In the data rows, zero lies at 7.5, halfway between 7 and 8.
Here are some numbered points:
np.array([6, 9, 9, 12, 9, 5, 4, 4, 4, 8, 2, 5, 8, 6, 11, 8, 2,
          3, 1, 1, 7]) 0
np.array([3, 11, 9, 10, 7, 6, 12, 2, 6, 13, 6, 5, 12, 12, 7, 11, 5,
          5, 8, 2, 11]) 1
np.array([3, 9, 11, 1, 7, 4, 15, 0, 8, 9, 12, 11, 7, 11, 4, 6, 7,
          8, 15, 9, 10]) 2
np.array([12, 2, 6, 15, 5, 6, 3, 6, 8, 14, 5, 2, 2, 8, 8, 4, 7,
          7, 7, 4, 5]) 3
np.array([3, 14, 6, 10, 4, 0, 1, 9, 10, 0, 14, 11, 11, 5, 5, 5, 6,
          7, 11, 13, 9]) 4
np.array([8, 5, 8, 6, 5, 12, 13, 4, 4, 12, 10, 5, 7, 9, 5, 13, 10,
          7, 14, 5, 9]) 5
np.array([8, 7, 7, 3, 2, 13, 15, 2, 6, 15, 6, 0, 6, 8, 4, 12, 8,
          10, 15, 8, 10]) 6
np.array([10, 10, 3, 8, 6, 4, 0, 9, 5, 0, 12, 4, 5, 7, 10, 5, 4,
          8, 7, 14, 6]) 7
np.array([12, 3, 8, 13, 9, 1, 0, 13, 11, 5, 4, 1, 4, 8, 11, 5, 9,
          1, 3, 2, 4]) 8
np.array([5, 8, 8, 8, 8, 3, 6, 5, 9, 9, 10, 7, 7, 4, 10, 2, 4,
          5, 7, 2, 4]) 9
np.array([6, 6, 11, 5, 5, 15, 14, 7, 5, 7, 8, 10, 6, 10, 3, 15, 15,
          9, 15, 9, 14]) 10
np.array([10, 0, 9, 9, 4, 8, 14, 3, 4, 15, 8, 0, 4, 9, 7, 4, 10,
          11, 14, 7, 10]) 11
np.array([10, 9, 6, 11, 6, 10, 1, 10, 10, 0, 7, 15, 7, 3, 8, 8, 6,
          5, 0, 9, 7]) 12
np.array([10, 11, 3, 10, 6, 2, 0, 10, 8, 0, 10, 9, 10, 6, 7, 7, 0,
          6, 0, 12, 9]) 13
np.array([9, 8, 5, 9, 8, 8, 1, 12, 7, 9, 6, 10, 7, 2, 10, 2, 9,
          9, 5, 8, 5]) 14
np.array([9, 9, 10, 10, 10, 11, 1, 10, 5, 2, 6, 14, 3, 2, 8, 11, 8,
          8, 2, 5, 9]) 15
np.array([9, 7, 6, 11, 9, 10, 1, 11, 5, 2, 5, 15, 9, 2, 11, 10, 7,
          7, 0, 4, 10]) 16
np.array([5, 6, 8, 3, 12, 7, 14, 4, 5, 13, 9, 6, 7, 8, 8, 5, 3,
          11, 9, 6, 6]) 17
np.array([10, 5, 3, 11, 6, 6, 0, 8, 9, 0, 11, 11, 7, 2, 13, 0, 9,
          5, 3, 9, 6]) 18
np.array([4, 11, 9, 9, 10, 6, 4, 2, 7, 4, 8, 10, 11, 6, 9, 5, 9,
          3, 5, 6, 4]) 19
np.array([8, 8, 10, 0, 2, 15, 12, 8, 8, 5, 7, 11, 8, 13, 3, 10, 15,
          9, 15, 11, 10]) 20
np.array([7, 2, 3, 5, 7, 12, 15, 8, 6, 7, 8, 8, 12, 5, 5, 9, 6,
          9, 6, 10, 9]) 21
np.array([5, 8, 11, 2, 3, 15, 14, 0, 8, 15, 3, 2, 4, 7, 9, 12, 11,
          13, 12, 5, 10]) 22
np.array([10, 9, 0, 7, 7, 7, 5, 15, 7, 9, 5, 11, 6, 4, 7, 7, 6,
          12, 7, 9, 5]) 23
np.array([6, 15, 3, 11, 0, 1, 1, 8, 10, 4, 12, 7, 6, 7, 4, 6, 4,
          9, 3, 10, 10]) 24
np.array([7, 12, 7, 13, 12, 3, 4, 7, 1, 5, 12, 12, 7, 7, 11, 5, 13,
          10, 0, 4, 11]) 25
np.array([5, 4, 10, 6, 9, 8, 13, 8, 10, 5, 6, 3, 9, 13, 7, 7, 8,
          10, 10, 7, 5]) 26
np.array([11, 7, 6, 13, 11, 3, 6, 13, 12, 0, 9, 5, 12, 12, 10, 8, 9,
          3, 0, 8, 6]) 27
np.array([13, 8, 3, 9, 9, 7, 6, 14, 7, 4, 6, 3, 10, 8, 9, 9, 9,
          8, 1, 8, 7]) 28
Which five points above are nearest to each new point? Their numbers follow each, smallest number first.
np.array([6, 6, 9, 9, 8, 7, 5, 5, 11, 2, 7, 10, 13, 4, 8, 4, 9,
          5, 3, 8, 7]) 9 12 14 18 19
np.array([7, 10, 5, 11, 7, 5, 6, 2, 5, 12, 4, 3, 5, 5, 7, 9, 6,
          5, 0, 3, 8]) 0 1 3 9 19
np.array([7, 3, 10, 4, 3, 11, 14, 6, 11, 14, 4, 7, 2, 12, 9, 9, 10,
          11, 13, 6, 10]) 5 6 11 22 26
np.array([4, 4, 6, 8, 3, 15, 8, 8, 8, 7, 7, 2, 10, 4, 6, 7, 15,
          8, 7, 9, 6]) 5 14 21 26 28
np.array([6, 6, 8, 7, 10, 4, 9, 7, 4, 11, 0, 6, 6, 6, 9, 14, 4,
          6, 3, 4, 6]) 0 1 9 17 28
np.array([8, 7, 4, 12, 12, 0, 5, 9, 7, 8, 4, 5, 5, 10, 9, 3, 5,
          8, 0, 5, 8]) 0 8 9 14 28
np.array([2, 7, 15, 5, 7, 3, 12, 0, 8, 10, 7, 0, 4, 12, 5, 9, 9,
          4, 12, 3, 10]) 1 2 5 17 26
np.array([5, 10, 4, 9, 10, 5, 2, 9, 6, 4, 9, 8, 9, 5, 13, 8, 2,
          6, 3, 8, 7]) 7 13 14 16 19
np.array([11, 8, 7, 12, 12, 0, 0, 6, 7, 8, 1, 9, 4, 8, 12, 6, 8,
          7, 0, 0, 8]) 0 8 14 16 25
np.array([10, 9, 7, 11, 10, 2, 9, 8, 7, 8, 8, 4, 6, 9, 6, 8, 2,
          5, 6, 5, 8]) 0 1 9 17 28
np.array([7, 7, 11, 8, 7, 9, 8, 0, 5, 8, 6, 0, 6, 8, 6, 10, 6,
          6, 8, 9, 9]) 1 5 6 17 26
np.array([9, 8, 2, 12, 6, 1, 0, 10, 4, 0, 11, 7, 5, 8, 11, 4, 6,
          8, 2, 12, 7]) 7 13 18 24 28
np.array([5, 4, 11, 4, 5, 12, 10, 4, 9, 7, 7, 6, 11, 8, 4, 9, 6,
          6, 10, 9, 5]) 5 6 17 21 26
np.array([7, 8, 8, 7, 6, 9, 9, 14, 10, 8, 3, 3, 3, 8, 10, 8, 8,
          8, 5, 5, 8]) 3 14 23 26 28
